Rotation paths and how fast each direction turns (degrees each step)
Each turn is a multiple of 5 degrees from 10 to 175, or 0.
Each row of a path follows its step; steps can be skipped.
Rotation 1:
step 0: 2.48  0.72  -1.73  1.62  3.07  -1.02  -4.25  -0.35  0.13  -2.06  0.11  -2.65  0.28  -2.92  -0.06  -2.03  3.62  0.78  -1.75  -4.44  -0.48  -1.45  0.77  -3.81  -5.25  -2.22  0.81  -3.30  0.34  0.49  3.53  -5.01  2.64  3.32  2.12  -0.46  -4.12  -1.49  -2.38
step 1: -2.01  -2.00  -2.41  1.54  0.97  -1.47  -1.22  2.36  0.50  3.23  1.77  -1.52  -4.16  -1.16  0.05  -0.13  -3.98  0.70  -2.16  1.25  -2.90  0.96  -1.43  -3.37  4.32  -1.99  -7.12  0.76  2.20  -0.18  0.55  -1.04  3.19  -1.02  -3.00  -3.17  -0.67  4.93  -2.36
step 3: -5.32  -4.12  1.63  -0.31  -0.80  -4.26  -4.67  1.98  -0.18  -5.43  -0.81  1.32  -0.41  2.80  2.58  -0.31  3.50  -2.22  0.76  -1.06  -0.69  -2.84  1.95  1.04  0.40  -1.98  4.52  3.86  1.83  -1.84  1.77  -0.81  0.73  1.34  0.39  -2.71  3.40  -1.29  1.59
step 4: -0.83  -0.45  0.50  0.33  4.94  2.28  -1.33  -0.06  1.19  1.84  1.50  -5.21  -2.95  -1.81  0.98  -2.27  -1.73  0.37  1.99  -3.94  -2.92  -2.28  1.74  3.42  4.20  3.74  -1.60  3.66  -2.69  -2.12  -2.42  1.58  0.74  -2.29  -1.32  1.25  -1.17  -5.28  2.80
step 6: 4.08  -6.53  1.81  -2.27  -4.97  -1.44  0.45  3.97  0.71  -0.07  -2.16  -0.21  3.38  0.72  -3.33  1.48  -0.49  -0.70  1.76  -3.22  -3.18  1.67  0.11  -2.33  -1.19  3.33  -0.30  -0.87  0.15  -1.80  -1.02  -0.44  -0.82  0.82  4.36  2.05  4.65  -0.57  -3.23
step 7: 3.75  2.02  -1.59  1.00  0.67  0.60  1.84  3.91  0.41  2.25  0.69  1.61  3.46  5.40  6.29  -0.53  -1.92  0.36  1.11  1.98  -2.88  -2.39  -3.26  0.83  0.47  0.78  2.24  1.08  -3.48  1.98  -3.88  2.19  1.92  -2.32  2.64  -3.66  -2.79  -0.09  -0.68
step 10: -1.67  4.56  -2.11  -0.66  5.55  -1.01  1.19  5.27  2.16  1.03  -2.40  1.47  1.68  -0.96  -4.88  5.10  2.80  1.05  -4.35  0.32  -0.48  0.90  -1.75  -0.42  -0.92  2.70  -2.88  1.90  -0.08  2.75  3.21  -0.32  1.42  -2.02  2.04  -0.89  -3.43  -1.18  0.05
step 11: -2.87  1.47  3.10  -1.46  0.96  1.87  -1.94  -1.32  -0.30  -5.23  -1.05  3.06  -4.46  -3.17  3.10  0.45  -0.53  0.64  -2.30  0.66  -4.37  -0.18  -0.66  -3.10  -0.36  -4.08  1.51  2.27  1.87  2.62  -0.58  -0.78  2.86  0.50  3.95  2.92  1.72  5.69  0.97
step 12: 0.55  -0.69  -0.29  4.06  -2.82  0.28  2.13  0.71  1.83  -0.37  0.99  3.74  -6.60  0.34  -4.26  -4.94  2.42  0.69  1.85  -4.18  -1.97  -2.74  1.50  -2.82  2.30  -1.24  1.10  0.09  -0.16  -3.87  1.05  2.61  2.54  -1.66  -3.15  -0.06  -1.27  -2.88  2.21
step 14: -2.12  -1.45  1.53  -2.47  -1.84  2.13  -0.64  -0.59  2.06  -2.49  1.52  -3.80  -0.42  0.76  -1.76  5.65  -3.13  0.67  4.51  4.37  -2.63  2.18  -2.02  1.87  3.56  2.29  0.05  0.27  1.42  -3.10  2.80  2.10  -0.68  0.23  1.36  2.29  5.56  -0.23  2.92
1.04  0.99  0.61  -0.17  -0.07  0.20  -1.41  -0.52  0.03  -1.88  0.21  1.67  -0.87  0.70  0.54  -0.02  0.19  -1.42  -0.12  0.51  0.20  0.28  -0.15  0.54  0.38  0.77  0.52  0.93  -0.90  0.36  -0.59  0.24  1.76  0.32  1.56  -0.59  0.33  -1.12  -0.71
90
0.53  0.35  -1.37  0.19  -1.11  0.08  0.23  1.27  0.09  -0.32  0.39  0.70  0.00  0.12  -0.99  -0.14  1.93  -1.09  0.71  -1.89  0.90  0.34  1.33  0.35  -0.38  0.55  0.97  -0.03  0.75  0.67  -0.46  -0.75  -1.33  -0.05  -0.20  -1.00  1.04  0.59  -0.48
110
0.23  -1.26  0.52  0.24  0.42  1.30  0.61  -1.14  0.39  -1.56  -0.65  0.51  1.78  -0.19  -0.59  0.38  -2.18  -0.65  0.87  -0.92  -0.67  -0.41  0.63  0.41  0.50  0.68  0.95  -0.67  -0.29  0.05  0.22  -0.16  -0.08  -1.24  -0.96  -1.05  0.28  -0.18  0.39
40
-0.89  -1.17  -0.48  -0.95  0.15  -0.67  -0.28  0.52  -1.13  0.21  1.26  0.55  0.92  0.09  -1.32  -1.07  0.11  -0.73  -0.21  0.29  -0.22  0.45  0.57  -1.09  1.61  -1.11  1.35  -1.61  -0.16  0.16  -0.09  -0.07  0.24  0.27  1.09  0.66  -0.83  -1.47  0.18
120
-0.20  -1.40  -0.48  -0.65  -0.58  -0.69  -1.30  0.34  0.24  -0.50  0.41  -0.87  -0.30  0.03  0.57  0.38  -0.12  -0.39  0.51  -0.66  -0.92  -1.75  -0.40  -0.39  -0.59  -0.62  -1.61  0.53  -0.13  2.25  -0.29  -0.37  -0.55  -0.82  -0.44  -0.35  -0.46  -1.60  -1.18
10
1.18  -0.39  -1.47  -0.86  -0.65  0.37  0.54  -0.62  -0.87  0.54  -1.33  -1.15  0.00  0.78  0.27  -0.38  0.50  0.68  1.08  1.08  -1.30  -0.01  -0.08  0.66  0.19  0.59  0.86  -0.28  -1.34  -0.19  -0.54  0.61  -0.58  0.75  -0.18  0.74  1.98  -1.18  -0.44
40
